Rotation paths and how fast each direction turns (degrees a step)
Each turn is a multiple of 5 degrees from 10 to 175, or 0.
Each row of a path follows its step; steps can be skipped.
Rotation 1:
step 1: [ -6.7   7.8   3.7   1.5   9.6  -4.8   3.7   9.3   0.5 -11.8  -3.3   3.8
  14.9 -16.6  -2.9   2.3  -6.4   0.1 -18.8 -10.0  12.3  17.1 -14.0  12.9
  -2.4 -10.1  -6.9 -13.0  12.4  11.9  -7.0  -0.4   1.5   9.0   3.5   4.2
  -2.2   5.3   7.9  -2.1 -11.6   5.7   3.4   5.3  13.6 -22.8  -7.2  -6.0
  20.7 -16.7   3.0  13.1  11.3 -12.3   7.4 -18.3   6.3 -11.8   3.1   0.2
 -19.3   1.5 -13.1  11.0  12.0]
step 3: [  7.2  10.8   2.5  -2.6 -14.4  14.9   9.9 -11.1  -2.4   4.7 -19.9   8.4
   3.3  -9.4  -7.3   7.7   5.4   8.6  -9.6 -11.9  18.8  -1.6 -11.0   8.2
   2.6   5.2   2.6   2.9  -5.3  22.6 -10.6 -10.0  -3.7   3.9   6.1  22.2
  14.2 -10.6   7.0   5.5  -5.3 -19.4  -2.6  10.0  -4.9   9.8 -12.7  12.4
  21.6   0.8  -0.3   8.4  -4.4  -1.4  -3.5   6.9   3.2  22.9  11.4 -15.3
   1.8  -3.4  -0.9  -1.0   4.0]
step 4: [  7.5   9.5 -17.9 -12.2   9.4  -7.9  -3.4  -1.2 -29.6  12.4  -0.2   6.6
   7.0  -2.7 -13.5   6.7  -4.6  18.3   0.0 -10.4 -15.4   0.6 -11.0  -4.4
  -5.9   2.9   4.8 -17.0  12.5   3.6   7.2 -11.9  -1.6  -7.5  -5.9  -0.2
 -10.5  -2.5   3.2   2.7  -7.5  -4.6 -19.2   9.6 -15.2  -0.3  -8.9 -17.3
  -0.2  -6.1   4.7 -10.1  13.3  11.1  11.2   2.4   5.8  11.4 -16.7   8.7
 -14.0  -3.5  12.3   3.8  10.9]
step 5: [  1.5   1.4  10.0  14.4  -3.1 -12.4   3.2  -5.9  -1.7  -5.4  -9.2  15.7
   9.9  10.0  -5.7  -8.4  -0.8   5.3 -21.9  -3.5 -10.9   0.1   3.6   4.5
  -7.4 -11.3  13.0  -4.6  -3.4  -2.8  -5.0   1.0  -7.8  14.2 -23.4   8.1
  -1.8   6.9   9.1  11.2   6.8  -8.3   8.0  -8.4 -18.6  15.7  17.1  -5.7
 -17.6   5.6  17.5  12.9  -9.7  -0.5  -4.6  17.6  14.5  11.7  16.2  -5.5
   6.2  -1.9   1.9   4.8  11.3]
step 6: [-22.9  16.1  12.6   4.9  -6.1  -1.2   0.5 -12.1 -11.5  -6.5   1.8   8.6
  18.7   0.6  -8.2  15.2   0.5  15.7  -1.0  -2.7  -0.6   6.6   3.5  13.2
 -10.2 -16.6  -3.1  -3.9  -7.2  17.7  11.8  -6.2   7.6 -14.1  -5.5 -21.0
   9.8  13.7  20.2 -10.9   6.0  22.4  -4.9   7.5   6.5   7.0  -2.2  -3.7
  12.6  10.2  -1.3 -13.8  -3.4   0.7  -4.1  -4.9  -8.4  10.1  -4.9  -4.9
  -6.8   0.4  -2.4   7.5   5.5]
step 7: [ 23.0 -10.9 -10.3 -13.8   0.1 -10.4  -6.7  -8.9   6.5  -4.7  -0.3   0.9
  -9.5   8.2 -12.7  21.3 -21.6  -2.1 -17.2  -5.8  -5.6   1.9 -11.5  -5.1
   4.3  -8.7  -1.3   7.1 -10.5  12.8   6.2  14.1  -3.4  -4.6 -17.4 -14.2
  14.0  -7.9 -10.4  11.5 -17.4  21.5  16.0   5.9  -6.5   5.0  15.0   1.3
 -10.7   1.6   4.3   2.2  -0.9   3.7   2.2   9.0  -4.2  -5.9  -8.7   1.0
   3.9   2.1   0.8   8.4   9.1]
step 9: [  9.3  -4.8 -10.5 -14.0   8.9 -23.8   5.3   3.0  -6.1   0.5  -2.7   3.0
  13.2 -17.7   9.1   3.0  -8.7  -5.9  25.1   6.1   6.5   7.8   4.6  -7.5
  -3.4  -9.5  -7.2  -9.0  -9.0  10.4   2.4  -7.5   1.4  14.2 -14.3 -13.0
  -3.9 -12.3   8.6  -7.7  -1.0  10.0  17.8   7.6   5.8  -5.0   6.8   4.7
   6.9 -10.0  -1.7   9.1   9.1  28.1  -7.5   5.6   1.1   8.9  -7.0  -4.3
 -19.4  -1.4  12.0  -1.2  -9.2]
step 10: [ 18.0  -3.5  10.8   7.7  -3.4   4.2   7.0  10.7  -0.1  11.0   6.3   3.8
  11.2  -4.0  -2.6  -8.9 -11.5   4.6 -15.5  -1.7   2.2  13.7  -7.3   1.1
  -6.4   5.4   8.4   0.5 -15.4  -0.4 -11.7   5.5   6.3  14.9 -10.2  11.0
  10.3   8.2  17.1  -8.1  -0.1  -3.9  27.0   3.1  -2.6 -14.6  -2.4  -6.1
 -21.7  -2.2 -10.8   0.8  22.6  -1.7   6.4 -10.4 -11.8  -8.2  16.5  17.2
   9.2   9.9   4.6   8.4   1.3]
step 11: [ -0.8   9.8   4.0  20.7 -22.2  -0.5   1.9 -10.8 -11.1  12.5 -10.9   9.5
  -6.0  -5.9 -11.2   7.9   1.7  -4.3  11.2  19.2   2.1 -21.0   5.3 -15.7
  -2.7  -0.6  -1.2  -3.3   3.0   8.4   8.6 -14.7   4.6  -2.0  20.8  -7.5
   2.6  -1.3   0.9  -8.7  14.0  -1.2  27.3   3.1  -2.6 -10.6   4.6  -4.3
   1.8  -3.6   8.3  -9.4  11.6  12.5  -1.5  -6.9  -7.8  -1.5   1.8 -27.2
  -0.9  11.4   6.8   4.3  -0.3]
Speeds:
[-1.0  5.3 -1.2 -1.1 -1.1 -3.4  0.3  2.8  1.6 -0.3  0.3 -0.7 -0.8  0.3
 -0.3  0.7  2.5 -0.5 -3.8  1.0 -1.2 -5.5  1.0 -5.4  1.5  0.0  1.8 -0.7
 -2.5  2.5 -2.3 -1.5  0.8  0.0 -4.4  2.2 -2.2 -3.5  3.2  0.9 -0.7  3.1
 -3.1  0.1  7.9  0.5 -2.9 -0.2  3.5 -1.3  4.2 -6.3  0.2  1.2 -0.8 -0.8
 -1.4 -1.8  7.9 -2.1  0.4 -1.9 -0.5 -2.2 -2.4] : 135
[-3.3  1.6  1.7 -0.7  1.8  0.5  3.8 -0.4  5.6 -7.7 -2.3 -0.5 -2.8 -1.0
 -4.6 -0.9 -2.6  2.0 -0.6  0.0 -1.9 -2.0 -1.0  2.2 -3.4 -1.9 -0.4  4.3
 -2.1 -1.1  1.4  0.7 -2.7  2.2  1.4 -0.5  1.2  3.5 -6.9  2.5  2.6  4.8
 -1.7 -2.9  2.3  0.2  2.3 -0.9  2.7 -1.4  0.8 -2.6 -0.2  1.6  5.3 -1.7
 -0.5 -0.3 -0.6 -0.7 -2.4  3.0 -0.8  6.5 -0.8] : 60
[ 2.5 -0.1 -0.3 -2.5 -0.7 -1.7 -5.4 -3.6  4.0  1.2 -0.8 -1.9 -3.9 -5.2
  1.3  3.8 -2.3 -1.4  1.0 -2.7  4.9 -3.3 -1.1  1.4  2.1 -0.6  0.9  3.6
 -5.7 -3.8  0.2 -0.8 -2.5 -1.9 -0.6 -0.2 -1.8  0.5  2.4 -0.2 -2.2 -5.9
 -1.9  0.3  1.1  1.7 -3.0  2.4  2.5  6.8  1.9 -1.7  2.6  1.0  0.0  1.1
  3.5 -2.4 -4.2  1.3 -2.4  0.5 -3.9  2.4  0.1] : 70
[-1.5  3.8  2.1  0.8 -0.3  5.7 -4.3  6.8  0.9 -1.6 -1.9  5.0 -0.5  1.1
  1.8  2.3 -0.9 -1.5  0.6 -0.8  1.0 -2.9 -1.1 -2.7  1.5 -2.8  6.8  0.0
 -2.2 -2.1  1.1  0.8 -3.8 -1.2  1.6  1.0  2.7  0.9 -1.7  3.3  3.0 -0.7
  1.8 -4.8 -1.1 -4.5  3.9 -3.1 -0.7  2.6 -0.3 -0.2  3.4 -2.0 -1.6  5.3
 -0.1  0.3  0.6  1.9  0.1 -2.4  3.7 -4.6  1.0] : 130
[ 5.1 -0.7 -3.8 -3.8 -1.8 -0.4  2.6  2.3 -4.0 -3.4 -4.0 -2.9 -1.9  2.4
  2.5  0.8  6.0 -0.3 -1.8 -0.5  0.6  6.4  2.7 -2.3 -0.8  1.6 -1.0  0.6
 -1.7 -1.3  2.5 -2.9 -6.1  0.5 -0.8  1.8 -1.2 -0.6 -0.8  0.2  2.4 -1.3
 -3.6 -2.9 -0.2 -2.2 -0.5 -2.0 -1.0 -0.5  0.3 -0.6 -1.2  3.9 -4.6 -1.0
  4.2  3.8  1.0  5.1 -4.2  3.4  1.3  1.6 -1.8] : 80
Rotation 2:
step 0: [ 19.2  -7.8   4.2   5.7   8.7  -0.4  17.5  12.4   3.9  -8.2  15.9 -12.4
  -3.2   2.6  13.5   1.8  14.4 -10.6 -14.1   5.8   0.3   2.8   9.8 -15.1
  -5.7 -22.1  -1.0  -9.5 -11.0  22.6   7.9  19.6   2.4 -15.3   2.1   9.5
  23.8  11.4  12.1   2.1 -14.1   0.7  -6.5  19.5 -10.0   4.0  -0.3 -12.9
  17.9   1.4   0.5   9.0  -5.7   0.1   1.2   4.2   6.0   5.5  -4.5   7.8
   2.7   2.5 -12.5   0.4   2.0]
step 1: [ 18.0  -5.9  13.4  -0.5  -8.5  -1.3  -6.5   7.3  -6.2   0.5  11.7 -21.4
   4.0  -1.2   6.3   6.1 -16.0   6.8  10.5  -3.7 -16.5  14.4   5.7  -0.9
  10.8  -2.0   6.6  -9.5  -3.2  26.7  11.1  10.4   6.3   6.7   9.6   4.6
  -7.3   8.8  -6.3   2.9 -19.3  14.3   7.8  -7.9  -8.6   5.5  13.9  10.8
  15.4  -8.4 -20.9  -7.3  -7.2  -1.6   1.8  -9.2  16.7  -2.7 -13.3  13.5
  -4.4 -18.4  -9.3   2.0   3.6]
step 2: [ -5.7  -5.8   6.9   2.7   6.8  -5.7   5.9  19.1   8.2  -8.4   9.2 -11.0
   3.3 -25.0   2.1  23.8 -11.7  -6.6   4.0  -3.0   0.7  14.5  -2.8  14.4
  -9.1  -8.2  11.8   2.4  -5.7  25.7   2.9  -8.6  -2.0   3.6  -1.7  10.0
   2.0  -2.8   9.4 -10.2  -0.7   5.6 -11.8  28.4  -6.2   7.6  -1.3   1.0
  13.7 -10.5 -16.0  -2.1   8.8   2.1  -9.5  -3.0 -15.0   7.2   8.6  19.5
  -5.7  -8.5  15.2   6.8  -8.8]
step 3: [ -0.7  -6.2   3.1 -14.6   9.1   2.6 -23.8   0.6  -3.9   0.4  18.8 -18.0
  -0.7   7.0  -7.8   4.6  20.6  -4.7  14.9  -1.5   6.3   8.5   0.3   9.2
  -8.6  -9.1  27.7 -12.4 -18.7  13.0  -0.3 -18.8   0.8  -4.4  17.7  -2.0
  -5.7   3.6  10.8   1.6  -0.7  18.3   7.4  12.2   5.3   8.5   6.8  -4.6
   6.5  -6.6   2.0  -3.3   5.9  19.8  10.7  -7.0   8.9  19.0 -10.7  10.8
   3.4   3.9   1.0   4.0   3.5]
step 5: [  0.6 -20.5  -7.2  -4.2   0.1 -13.9  -8.3 -15.2   1.8   3.7  19.2  -3.5
 -10.5  -9.5  15.4  -2.2  -5.7  -8.8   0.6   2.7 -10.8   8.4  -3.8  15.4
  -1.8  -9.6  12.7  -6.6  -4.2   5.4  12.3   0.9   3.0   5.4  13.7  24.2
   1.4  24.5 -12.4  17.0  -1.3  10.4 -17.7   0.0   2.2  -2.4  -4.5 -17.4
  18.6  -2.5  -7.0  14.4  10.9  19.0   3.0 -12.9   1.8 -10.4   7.4   2.7
  12.1   5.9  -6.1  -9.6  -8.5]
step 6: [ -0.7  -1.9  19.3  -2.5  10.3   1.3   4.5  19.2  -0.2  13.4  29.3 -10.7
  -6.3  -9.6  12.8   4.3  -4.9  -2.5 -12.8 -13.3  -8.1  -1.0 -17.5   9.2
   1.8   0.8  14.5  -2.9  -9.4   7.2  -7.5   3.3   5.0  -5.2  -1.0 -10.1
  -0.5  11.1  -5.3 -14.7  -8.2   9.5  -2.7   2.2  -8.7  -0.6   9.6 -11.0
 -11.8  -4.1  -5.1   7.4   3.9   5.0  -6.0 -11.4  10.8  -1.4  12.4   4.4
   1.6   6.1 -34.6   4.3 -22.9]
step 7: [ -3.5 -15.2   2.3  -1.3  -0.3   7.3 -12.8  16.1  -0.3   4.6   7.3  -4.0
   2.6  17.1  -2.2  -5.0  -2.2   4.9  -1.0   8.1   4.2  20.7 -12.4   1.3
  12.4  -1.5  -4.7  -0.5  10.2  23.0 -20.1   1.9   4.9   9.0   2.7  10.5
  -1.6  18.3   9.4 -10.4   1.3  -4.5  -0.1  13.2 -19.9  -1.1  -5.1 -11.5
  18.0 -11.4   4.4   9.5   1.3  20.6   5.3  -0.9  14.7   0.9  22.1  25.2
   6.1 -12.6  -7.1  -7.9  -5.5]
step 9: [ 13.8 -24.5  16.8  -2.1   4.2   5.6  -0.5   8.3   6.8   0.4   6.8 -17.8
  -7.3   5.1  12.5  -3.9 -17.4  -0.8   7.4   5.4   7.1  15.8   5.6  -4.9
 -10.8  -2.5  10.1  -6.0 -11.2  12.7  21.4   5.1   4.6 -10.5   9.9  19.6
  -0.8 -13.0  12.2   1.9 -21.6  -4.8  -2.8  -4.5  -9.7  -9.0   5.0  -6.4
   2.8  -8.2   7.1  12.7 -24.1   2.8  -8.3  -8.3  10.4  14.0   9.4  20.0
  -5.2   1.4   0.9  -2.6   1.3]
step 10: [  0.7   3.5   5.2  -0.4  -4.4   1.7  -1.2  11.5 -11.1 -15.1  15.2 -13.0
   3.8 -19.7   5.2  13.1  -3.2  -5.2  12.6   2.5 -18.0  29.4 -13.9  13.8
  -1.5 -14.1   1.4  10.9  -3.1  19.9   6.3  16.2   3.0  -3.0  23.0  10.2
  -5.2  13.5 -13.3  -3.7   4.8   3.1   0.0  -4.2  -7.6  13.2   6.2   1.6
   3.0   0.4  10.4  -2.7  -3.1   7.5 -15.8  -3.1  11.1  21.8  -2.2  -3.5
 -14.3  -3.5   5.6  -0.3  -4.5]
Speeds:
[ 1.3  1.3 -1.3 -1.1  0.2 -0.1 -1.4  0.1  4.8  0.7  1.9  1.8 -2.9 -1.7
  1.5  1.8  3.6 -3.5 -6.2 -1.6  0.2  4.7 -2.7 -0.8 -0.6  3.8 -1.1  4.1
  1.1  2.4  2.5  2.1  3.0 -0.5 -2.7 -5.1  5.6 -2.0 -0.8 -1.2 -1.7 -1.1
 -3.9  3.6 -2.7  3.2  1.4  1.3 -4.5  2.9 -1.3 -3.8 -1.4  0.5 -5.5  3.4
 -4.5  0.7 -3.0 -1.7 -1.8 -0.3 -0.2 -0.3 -3.5] : 170
[ 0.0 -0.4 -1.2  1.4  3.7  2.9  1.7  0.4 -6.9  5.2 -0.6 -0.9 -1.0  2.4
  3.5 -1.3 -3.0 -2.6 -0.6 -1.3  3.8  4.2 -4.0 -3.3 -0.6  0.7 -4.0 -1.0
  2.5 -3.0  0.4  1.8 -3.9 -3.0  2.3  3.8  0.7  0.6  0.3  1.2 -0.7 -3.6
 -1.6 -1.3 -2.3 -0.5 -0.6 -0.5 -2.3 -7.7  3.6 -4.4 -0.6  0.7 -0.2  4.0
  2.3 -0.6  3.1 -3.7 -0.6 -2.5 -2.2  0.1 -3.0] : 35
[-2.2 -2.1  0.9 -1.6  3.0 -0.8  0.5  2.1  1.8 -0.7  3.7  0.0 -1.3  1.7
  4.1 -2.4  2.0  3.4 -0.1  0.2  1.9 -2.0  0.9  0.9 -2.4  2.8 -4.7 -0.4
  0.9 -1.3 -0.6  3.7  5.9 -0.1  1.0  5.4  2.0  2.9  0.9  0.5  1.8 -1.5
  1.1  5.8 -3.1 -1.8 -3.6 -1.3  2.0 -2.8 -2.7 -0.8 -1.7  1.8  0.9 -1.4
 -5.2  2.0  2.2 -1.6  0.2  2.5  7.2 -3.5  6.4] : 155
[ 2.1 -2.2  1.1  1.1  3.5 -2.4 -2.9  0.2  0.9 -3.8 -2.2  2.8 -1.4  3.3
 -0.3  2.8  0.0 -2.6  2.2  1.1 -0.7 -0.1 -0.9 -3.1 -0.7 -4.6  0.5  3.9
 -2.0  4.3 -1.1  3.8 -3.9 -3.3 -1.9  2.0  0.4  2.2 -0.3 -0.3  7.6 -1.1
 -5.5 -0.9 -2.3  1.6  0.9 -1.2  2.4  2.1  2.1  1.9  6.2  3.6 -0.8  3.4
  2.3 -4.1 -0.2 -2.0 -1.0  2.6  5.6  0.6  0.9] : 145
[-0.3  2.1 -2.6 -2.0 -0.4 -1.5  1.0  1.8  0.4 -3.4  0.5  2.7 -1.7  4.9
 -4.9 -1.5  4.5  1.1  1.5  1.9  0.1  3.9 -0.6 -2.3  0.7 -0.4  1.3 -3.1
  3.0  3.4  2.4 -2.8 -0.7 -5.9  2.0 -5.9 -1.3  2.1 -0.5  1.7  0.4 -7.2
  0.7  5.4  0.6 -0.2 -4.4  3.7  0.1 -2.3  0.0  0.9  1.7 -1.2 -0.5 -3.1
  0.4 -0.5  2.8 -1.9  3.9  0.4 -4.2  2.8  3.6] : 90
[-2.8  0.0 -5.0 -3.1  4.2 -2.2  0.8 -1.8 -1.1 -2.3 -6.9  1.6 -1.0 -3.3
  0.3  0.6 -5.4  0.6 -0.4 -1.1 -3.7 -1.8 -0.7  2.1 -2.6 -0.9 -2.4  1.3
  0.2  4.8  1.9 -2.5  3.0  3.9  2.2  0.4  2.8 -1.4 -1.0  7.6  0.5 -1.1
  0.8  1.8  0.8 -0.3 -3.3 -0.9 -1.6 -3.7 -0.1 -0.3  4.7  0.0  2.1 -0.4
 -4.4 -4.1  0.0  4.1 -2.7  0.2 -1.6  0.4 -3.5] : 120
